(in the rows, 128 means zero)
These are runs of 7 systems, one row a step. Runs of the same system follow the same rule from any start.
Z, run 1 (10 x 22):
[[ 99 150 130 172 138  84 137  82 157 114 123 153 145 154 167 154 144 108
  184 164 169 113]
 [119 172 182 149  75 129 122 174  98 148 165 159 105 149 122 148 155 156
   93 109 128 164]
 [105 146 108 100 130 112 113 193 143  97 135  52 113 134 133 122  74 118
  135 142  87 112]
 [173 105 121  92 132 151 118 126 133 167  64 118 130 153  95 116 150  48
  138 111 128 141]
 [165  83  91 144 136 131 121  94 163 159 165 138 151  94 100 151 182 180
  127 136 102 105]
 [ 98 100 139 108 129 144 146  92 107  59 151 135 127 148 106 129 108 184
  103 132 196 119]
 [148 151 154 147 134 151 167 133  98 109 117 148 127  88 190  72  68 116
  128  81 120 152]
 [ 93 165 127 161 133 106 138 135 164 151 109 161 112 101 175 139 160  63
  183 174 124 103]
 [ 80 151 158 131 112 109  98 156 108 187 137 142 102 152  75 167 168 156
   83 166 117 153]
 [121 137 106  84 136 102  83 147  96  96 115  49 160 160 105 122  72 174
  111 113  83 129]]
D, run 2 (10 x 22):
[[114 110 148 125 130 130 143 132 118 162 103 155 108 150 106 117 141 116
  102 121 135 172]
 [124 134 113 133 137 101 130 113 120 119 122 108 151 116 142 126 130 174
  150 148  87 118]
 [155 152 151 126 117 152 115 117 116 111 118 122 143 147 124 149 122 100
  137 117 171 121]
 [129 120 113 132 122 140 114 150 141 149 165 145 118  94 134 118 128 130
  106  99 104 126]
 [ 88 111 117 115 135  99 135 131 140 115 129 121 108 161 125 117 123 118
  135 158 142 128]
 [157 123 146 139 131 134 159 116 115 139  93 128 140 134 126 123 135 142
  131 118 112 160]
 [139 153 123 131 120 140 114 125 136 111 139 115 146 100 134 154 139 138
  151 141 124  89]
 [116 127 137 115 124 150 108 142 119 136 141 141 109 128 109 131 114 105
   96 114 160 132]
 [104 108 101 125 144  99 131 126 129 137 127 139 123 123 145  94 116 137
  126 120  98 141]
 [146 132 138 143 130 110 143 102 127 123 109 122 139 164 136 133 142 119
  158 148 142 134]]
T, run 3, 10 rows:
[[101 127 108 162 158 134 139  76 157 122 153 178 127  62 169 133 132 113
  160 170 167  76]
 [ 68 140 174 149 112 121 142 121  90 154 142 209  98 129 126 125 147 157
   81 123 159 170]
 [ 85 184 141 137 132  75 113 153  85 121 123  98 139 133 159 116  82 181
  124 137  63 151]
 [158 195 147 128 110 116  81 156 115 145  95  95 141 175 145 146 115  39
  162 112 131 128]
 [169 106  88 111  97 144  71 170 174 174 177 109 122 132  82 160 178 108
  115 104 100 104]
 [111  42  91  84 137 119 148 126 170  80 138  87 111 184  76 123 129 157
  113 143 154 129]
 [194  76 132 131 156 158 208  84 122  95  83 122 145 116 147  76 105 143
  145  99 126 156]
 [143 160 140 172 138 163 163  83 142 115 124 172 143  39 171 151 160 127
  176 164 144  76]
 [ 43 160 172 130 115 154 115 137  92 151 157 196  86  91 103 152 138 145
   68 157 174 127]
 [ 48 151 123 113 152  66  92 151  80 141 114 120 128 140 144  90  53 157
   88 109  73 171]]
N, run 4 (10 x 22):
[[150 147 128 113 112 146 149 143 104 142 109 126 121  66 136  97 168 151
  145 153  57 103]
 [112 139 130 129 167 141  91 107 142 141 123 103 132 129  89 181  99  93
  122 174 179 104]
 [117 113 118 109 121 131  97 102  80 149 124 182 146 116 123  96 134 156
   91  70 117 145]
 [127 123 102 149 143  72 122 111 139 112 174 105 130 163 171 104  98 131
  161 155 132 112]
 [147 147 166 155  90 138 152 144 144 115 117 156 132 156 143 153 159 113
  137  78 151 164]
 [118 138 130 119 108 135 146 188 142 121 156  99  93  97 122 128 146 159
  125 161  80 112]
 [108 117 129  93 156 149 122 138 137 130  68  98 124 139  89 144 102  85
  116 138 143 138]
 [163 107 102 119 146 134 111  85 107 171 109 147 153  95 122 100 151 135
  129 117  92 117]
 [130 120 116 144 139 118 107  79 135 113 175 135 144 144 128 149 126 143
  140 151 184  95]
 [116 134 157 137 105 134 149 136 102  99 154 162 119 138 150 108 109 159
   99  80 151 161]]
G, run 5, 10 rows:
[[137 139 130 130 126 122 144 114 126 103  93 113 160 125 135 139 138 159
  155 124 100 129]
 [154 161 152 121 113 156 114 138 104 122 142 111 124 129 124 135 122 110
  130 142 151 103]
 [ 97 119 111 126 133 141 110 148 150 139 148 150 115  98 125 136 115 114
  101 104 131 126]
 [106  97 107 119 137  95 136 108 124 140 117 142 120 157 132  94 140 129
  134 140 121 139]
 [172 134 142 156 137 124 145 105 126 133 113 112 155 138 130 141 126 148
  143 128 122 146]
 [134 165 144 123  93 146 118 148 123  96 145 120 133 120 134 151 142 137
  135 120 136 102]
 [105 116 127 111 132 140 124 163 132 134 151 129  90 123 119 113 105 103
  100 131 138 130]
 [117  96 101 127 151 110 136 113 147 149  95 142 134 120 134 108 135 112
  137 119 103 139]
 [163 136 135 139 129 120 128  91 115 135 118 122 152 147 120 141 158 146
  152 155 131 122]
 [129 154 151 132 110 152 118 140 118 103 150 119 135 119 116 160 119 160
  108 109 149 124]]
P, run 6:
[[115  89 116 149 135 132 128  95 153 131 180 172 122 125 116 140 140 148
  104 121 179 126]
 [ 98 115 146 139 121 108 182 115 105 101 130 171 111 135 160  87 130 168
  124 122 131 158]
 [126 183 172 153 131 123 166 145 113 119  92 120 120 123 171 120 108  99
  160 157 123 140]
 [118 184 142 120 109 143  85 167 120 167 105 124 128 105 113 167 150  88
  128 135 103 112]
 [104 113  89  89 136 107  63 141 120 153 148  96 129 148  82 134 115 142
   93 131 106 116]
 [156  67  88 116 152 106 124  93 146 112 116 109 161 175 122 108 106 135
  133  82 132 149]
 [203 115 130 167 112 141 170 104 159 106 158 138 146 123 160 129 161 136
  168 113 143 119]
 [107 144 168 150  97 163 169 159 145 102 174 154  89 101 124 157 158 152
  113 154 166 119]
 [ 57 129 145  90 138 142 155 160  92 118  91 138  85  94 121  90  99 132
   91 146 112 145]
 [127 147 114 118 181 109 109  97 104 166  54 116 149 112 144 102  95  71
  156 158  99 122]]
G, run 7 (10 x 22):
[[163 127 130 173 127 103 178 120 132 129 153 131 129 114 171  99 142 171
  159 142  83 137]
 [115 176 168 133 113 145 151 157 143  92  96  99 122 139 118 183 139 115
  154 164 150 123]
 [124 145 134  94 117 157  96 177  99 164 129 122 106  90 101 115 123 121
   83 118  88 126]
 [ 97  96  73 105 171 101  85  99 147 140 114 118 140 129 122 118  99  97
  133 139 129 107]
 [177 102 128 145 122 123 124  71 114 154 128 162 157 164 117 126 164 132
  130  99 155 147]
 [136 136 140 159 107 124 150 127 136  77 187 120 136 125 148 145 124 200
  132 124 138 120]
 [104 147 163 112 109 151 171 180 125  86 113 121  87 137 143 109 100  97
  121 125 150 145]
 [131 133 116 132 150 132 137 156 143 178 105 128 107  76 144 104 131  86
  140 149  72 124]
 [109 131 113 122 140 110  90  95 138 162  95 126 150 138  88 174 170 121
  142 173 128 107]
 [145 124 130 110 120 133  85 105  82 130 143 119 156 154  88 136 118 182
   86  95 136 141]]
D, run 8:
[[130 136 125 124  85 103 138 140 122 131 111 143 143 138 132 129 206 175
  151 112  67 137]
 [159 155 146 123 135 143 113 150 124 104 148  53 126 152 104 158  87 129
  129 166 149 110]
 [134  99 107  99 125 171 122 149 148 127  98 143 133  92 119 117 124  93
  108  57 116 134]
 [129  86  92 124 154 108 132 100 139 154 163 131 106 125 126  95 142 121
  138 191 133  95]
 [109 116 158 155 142 125 156  88 131 119 100 156 144 148 111 160 132 163
  115 119 164 171]
 [137 166 142 123 100 137 139 132  83  93 140 134 138  97 160 103 133 172
  139 124 105 102]
 [120 170 141 143 137 135 104 156 140 134 138 120 114 123 150 142  83  61
  132 131 158 122]
 [103 117 110 118 112 105 105 153 138 180 117 158 115 135 118 121 170 110
  115 110  88 152]
 [133 111 115 120 141  90 118 115 125 125 129  77 138 179 101 137 123 164
  133 169 112 132]
 [179 117 134 120 118 164 143 113 128  89 102 111 162 132 121 139 121 135
  133  74 139 137]]
Z, run 9, 10 rows:
[[131  85 120 115 116 156 149 121 146  96 146 138 123 125 100 138 156 160
  112 112 154 123]
 [134 109 139 124 143 155 174 120 112  97 136 129 111  98 141  89  96 152
  116 134 139 128]
 [111 150 144 144 147 138 155 110 127 126  85 157 129  87 160 123 117 100
  149 140 134 129]
 [ 95 166 141 146 124 110 105 121 108 174 132 166 121 110 134 140 155 126
  129 159 120 121]
 [ 85 154 127 124 133  89  82 141 111 137 140 108 133 164 115 147 101 150
  108 131 121 142]
 [159 132 115 108 113 107  99 142 117 121 116  97 149 182 136 111 109 103
  137  85 112 143]
 [188 104 106 143 114 135 131 136 180 137 151 115 134 144 128 141 161  99
  156 114 130 120]
 [127  85 126 119 110 159 163 144 162 108 155 133 102 121  92 143 168 158
  107 136 147 122]
 [124 108 139  98 150 164 175 129 102  92 110 110 109  92 119  90  91 161
  106 143 123 130]
 [130 151 134 135 160 146 138  86 108 135  71 151 150  78 159 116 111  93
  157 135 129 112]]
J, run 10:
[[150 172 142 163 100 109 111 155 150 142 170 112 124 150 139 169 159 120
  155 153 124 113]
 [108 119 138 104 103 141 124 195 150 112 137  93 103 151  85 159 128 144
   94 112 122 149]
 [150  90  99  72 141 147 136 143 115 113  99  85 120 123 115  74 106 108
  127 128  96 113]
 [175  97 110 141 164 154 134  70 152 155 104 136 152  98 117 139 144  94
  152 147 150 104]
 [110 118 138 147 112 139 133  85 121 121 170 185 137 105 113 155 174 193
  110 130 160 116]
 [ 70 139 152 130 131 107 151 132  91  82 147 143 109 146 161  91  70 162
  105 124 152 152]
 [126 169 136 148 134 108 141 151 128 146  80 138 129 119 191  99 103  60
  165 107  94 149]
 [140 175 131 154 111 108  86 150 152 183 133 114 136 128 112 188 187 107
  155 172  94 107]
 [109 115 131  89 109 134  86 159 122 118 147  85 128 173  52 171 129 180
   71 115 132 143]
 [173  78  91  73 140 148 131 125 104  88 119  89 138 143 135  54  69 116
  120  77 121 125]]
T, run 11:
[[218 137 121 159 160 139 129 117 126 174 126 111 146 100 170  94  85  78
  149 103  95 136]
 [102 134 108 142  98 129 106 121 188 129 144 172 133 116 122 192 216 109
  163 139 154  86]
 [109  92 155  99 118 140 146 147  91 124 168 121  83 159  69 110 122 196
   50 149 144 161]
 [118 132 116 126 172 111 159 125 129  77  65  84 158 111 174  96  45 132
  153  95  86 150]
 [188 169 133 149 113 141 112  98 119 175 114 170 140 114 162 121 181  40
  189 146 145  89]
 [ 87 117 130 148 111 139  94 149 166 167 200 155 109 108  66 205 173 185
   72 142 144 125]
 [ 62  99 124  65 130 101 143 145  84  51 105  89 115 188 116  76  63 178
   91 113 124 160]
 [224 150 125 167 164 116 149 104 124 155  85 104 159 122 202  79  79  52
  193 102  91 144]
 [142 155 125 162  81 151 100 122 187 162 159 182 134  93 112 214 252  99
  167 147 154  72]
 [ 57  85 148  78 116 149 130 165 100 105 185 116  68 153  38 135 120 220
   23 160 158 143]]
N, run 12 (10 x 22):
[[ 99 129 134 138 118 139 137 145 152 139 162 170  83 115 142 128 143  86
  123 149 165 116]
 [ 74 117 140 135 141  99 149 138 126 146 104 140 112 138 110 131 130 164
  102 140 103 176]
 [145 159 129 109 133 108 118 118  96 113  75  83 161 151 131 123 120 136
  161 143  96 124]
 [195 154 129 140 117 161  89 126 130 151 154 120 149 115 125 154 129  95
  136 102 141 104]
 [ 91  90  98 112 111 134 106 145 154 127 188 161 100 116 113 126 142 137
   94 110 149 110]
 [ 98  81 126 116 148  95 171 121 128 110 109 126 104 173 129  83 105 143
  117 138 131 171]
 [175 149 144 155 134 128 174 104 132 114  75 114 162 118 160 132 139 132
  180 131  97 141]
 [149 179 154 138 104 174 110 138 127 132 155 130 125  84 115 177 159 119
  135 159 151  81]
 [ 65 119 122  98 140 141  90 153 112 141 151 141 100 108  93 127  89 135
   58 116 138 135]
 [105  99  87 108 156  70 119 105 117 138  89 128 140 163 156  68  99 109
  145 113  96 148]]
P, run 13 (10 x 22):
[[150 149 136 122 123 149 127 114 141 102  90  97 160 123 113 176 151 129
  162 144 135 102]
 [151 127 130 105 114 174  97 130 103 128 166 131 126 104 100 130 124 139
   92 110 152 102]
 [ 84  88  94 125 156 116 128 116 146 119 154 151 114 115 147  95  89 122
  109 115 145 126]
 [136 114 138 152 138  99 164  97 127 154  99 166 127 150 152 100 156 110
  156 140 127 155]
 [135 186 168 166 111 121 133 132 116 130 128 121 143 125 137 171 147 162
  145 153 117 132]
 [ 98 162 139  89  98 145  96 174 105  98 129 108 119 140 110 139 110 124
  105 110 134 121]
 [138  94  90 105 155 126 110 148 143 153 126 102 118 121 129  90  88  87
  114 106  97 131]
 [152  89  94 144 148 107 133  90 174 152 120 133 145 138 118 146 171 118
  162 145 123 121]
 [150 125 154 140 105 141 147 100 110 105 152 135 142 143 101 156 167 199
  117 138 153 131]
 [105 144 150 116 119 157 152 147 106  62 140 127 116 104 154 109  76 147
  111 100 153 125]]
J, run 14 (10 x 22):
[[125  71 124  76 148 154 157 144 134 149  84 102  86 138  57 110 148 107
  101 176 125 140]
 [153  92 105 107 174 154 139  61 105 131  75 124 169  75 102 110 123 172
  125 133 102 116]
 [138 149 139 144 137 145 109  42  92 109 144 179 164 110 148 140 126 135
  138 126 204  91]
 [ 83 147 143 178 114 108 124 134 124 134 196 202 111 119 177 121 108 143
   97  88 156 152]
 [ 71 154 131 139 108  53 143 180 139 122 124 125 101 176 179 103 124 113
  157 137  89 159]
 [169 170 159 137 121 118 132 178 136 165  73  65 130 157 113 154 138  95
  151 149  71 159]
 [166 140 113  90 115 175  75 154 137 126 122  65 157 102  63 189 149 139
  119 126 106  84]
 [143  63  91  71 137 171  92 109 120 115 165 121 120 137  75 105 109 122
   80 110 184  98]
 [143  41  84 136 162 121 170  68 147 123 144 177 128 117 155  59 118 130
  131  97 144 138]
 [129 135 156 190 127 104 204  76 137 110 125 177 130 123 182 125 174 156
  184 173 150 133]]

Which system made each of these runs?
run 15 (2 x 22):
[[117 131 132  70 102 136 131 113  72  75  85 137 129 164 141  73 126 103
  144 113 161 115]
 [180 137 136 187 164 145 138 116 143 180 171 143 124  75 160 123  94 105
  126 133 131 132]]

G
run 16:
[[ 79 141 114 113 115 101 112 118 107 152 100 177 126 117 143 109 175 118
  144 143 101 114]
 [135 155 152 145 147  93 103 118  94 155 129  98 138 177 113 140  97 141
  117 158 127 155]]

P
run 17 (2 x 22):
[[121 121 144 130 126 115 132 123 119 108 146 126 116 183 126 123 102 123
  115 125 177 148]
 [140 132 131 145 120 132 153 151 138 129 114 144 132 101 163 113 128 124
  138  85  91 150]]

P
run 18, 2 rows:
[[148  96 100 121 125 113 132 103 136 140 140 145 117 151 142  94 157  89
  158 147 145 106]
 [146 111 147 164 135 139 158 109 153 136 137 138 135 118 107 167 155 174
  119 134 138 148]]

G
run 19, 2 rows:
[[101 135 121 102 110 110 109 168 126 113 117 102 129 152 118 133 124 143
  118 107  97 139]
 [179 117 116 110 133 134 119 130 125 138 117  86 134 154 119 112 119  95
  141 131 119 119]]

Z
run 20:
[[ 79 149 135 134 104  93 131 127  86 134 133 176 127 121 152 105 156 186
  119 124  92 145]
 [124 194 165 149 136  97 113 148 101 134 123  84 129 166 138 150  86 122
  136 160 125 145]]

T
run 21 (2 x 22):
[[111 147 156 127 111 142 125 144 118 108 169 111 111 133  96 165 133 178
  101 158 153 117]
 [ 97 112 121  90 136 142 128 155 110 101 104 122 115 122 130  91  73 110
   98  85 127 145]]

J
run 22:
[[161  86 127 128 144 117 177  82 129  98 106 103 143 167 114 116 139 163
  152 156 140 139]
 [171 157 167 150 109 181 156 112 115  95 127 141 150  88 140 153 141 156
  136 106 148 122]]

Z
run 23:
[[142 103  88 148 134 102  74  93 165 175 161 146 154 152 106 168 168 123
  133 118 140 118]
 [131  88 129 118 101 115 140 117 123  86 163 123 134 186 101 130 146 205
  103 102 151 151]]

G
run 24:
[[ 75 149 132 125 139 103 115 103  73 139 117 186 124 123 173  75  97 108
  119 118 137 137]
 [124 172 128 184 143  64 102 118 133 180 124 146 149 146 173 141 121 104
  155 125 101 154]]

J
run 25, 2 rows:
[[101 140 130  79 119 112  93 135  76 122 123  93 122 166  89 121 117 157
  104 157 123 119]
 [159 114 108 124 158 143 102 119 129 130 119 114 155 121 138 116  64  95
  116  65 133 139]]

G
run 26, 2 rows:
[[143 163 160 174 151 155 119 100 115 175 133 161 140  76 126 165 119 125
  112 140 145 131]
 [ 50 151 115 106 103  96  81 125  96 116 146 166 128 135 140 125 140 149
  118 123 136 106]]

P
run 27 (2 x 22):
[[105 120 107 126 129 137  54 115 152 151 149 158 145 141  96 180 124  93
   97  77 180 124]
 [115  75  95 104 108  88 133 130 103 127 174 148 108 165 136  57 141 176
  104 110 101 143]]

N
run 28 (2 x 22):
[[113 124 133 126 129 117 169 154 128 107 122 122 104 123 160  88 109 130
  137 131 104 143]
 [142 153 143 142 139 129 144 126 142 145  88 121 131 119 136 142 145  90
  164 160 117 126]]

D
run 29 (2 x 22):
[[124 142 106 130 150  99 115 153 164 133 110  84 123 149 152 127  95  60
  166 146 112 119]
 [168 117 124 130 112 140 106 134 148 181 115 130 141 137  84 166 194 121
  125 117 105 137]]

P
run 30:
[[105 137 154 142 155 147 130  96 110 146 108 169 129 109 119 142 110 118
  103 127 170 146]
 [ 94 154 119 135 132  89 106 115  94 136 139 149 139 114 162 106 117 156
  131 134  97 121]]

N
run 31:
[[145 152 154 157 143 116 124  91 107 144 135 125 134 153 126 144 121 125
  137 170 163 128]
 [108 158 141 135  99 131 105 140 115 118 132 157 147 118 140 149 133 148
  114  75 124 139]]

P
run 32:
[[141  91  85 123 129 124 104 114 174 137 151 134 130 145 118 138 154  89
  146 121 152 102]
 [131  77 137 135 124 130 166 124 138 128 156 139 108 148  98 125 148 178
   93 132 143 158]]

D
run 33, 2 rows:
[[110 125 148 170 153 117 173 151 143 140 173 120  88 106 137 122 101 164
  108 178 117 146]
 [ 76 159 150 104 119 126 151 131 116  95  42 134 136 125 134 140 139 117
  150 134 121 139]]

D
run 34:
[[157 140 170 167 102 132 170 149 128 127 152 157 105 155 161 112 128 110
  131  99 155 169]
 [ 99 152 123 140 118 116 154 184 168 109 137 108 106  95 157 139 135 134
  153 151  79 114]]

J
run 35 (2 x 22):
[[108 109 126 158 172 106 170 126 161 119 122 111 119 125 148 122  79 133
  133 146 124 155]
 [128 163 153 127 106 135 147 115 111 120  70 154 144 120 144 135 174 113
  165 131 121 126]]

N
run 36:
[[159 117 129 155 153 100 149  94 144 161  84 130 139 161 141 122 141  80
  168 152 132 152]
 [152 149 146 151  96 145 126 109 129 129 146 147 157 104 113 178 191 189
  134 129 122 114]]

N
run 37:
[[135 136 153 152 123 123 124 120 105 180 153 162 109 140 118 123 149 125
  104 147 143 147]
 [ 89 145 126 129 122 104 115 149 135 106 126 111 144 130 124 160 117 175
  121 111 101 141]]

T
run 38 (2 x 22):
[[131 147 131 106 107 148 127 133 105 113 123 144 118 113 146 104 141 100
  141 128 137 100]
 [113 123 128 151 154 128 127 125 146 164 147 143 111 105 122 140 114 119
  111 153 138 132]]

G
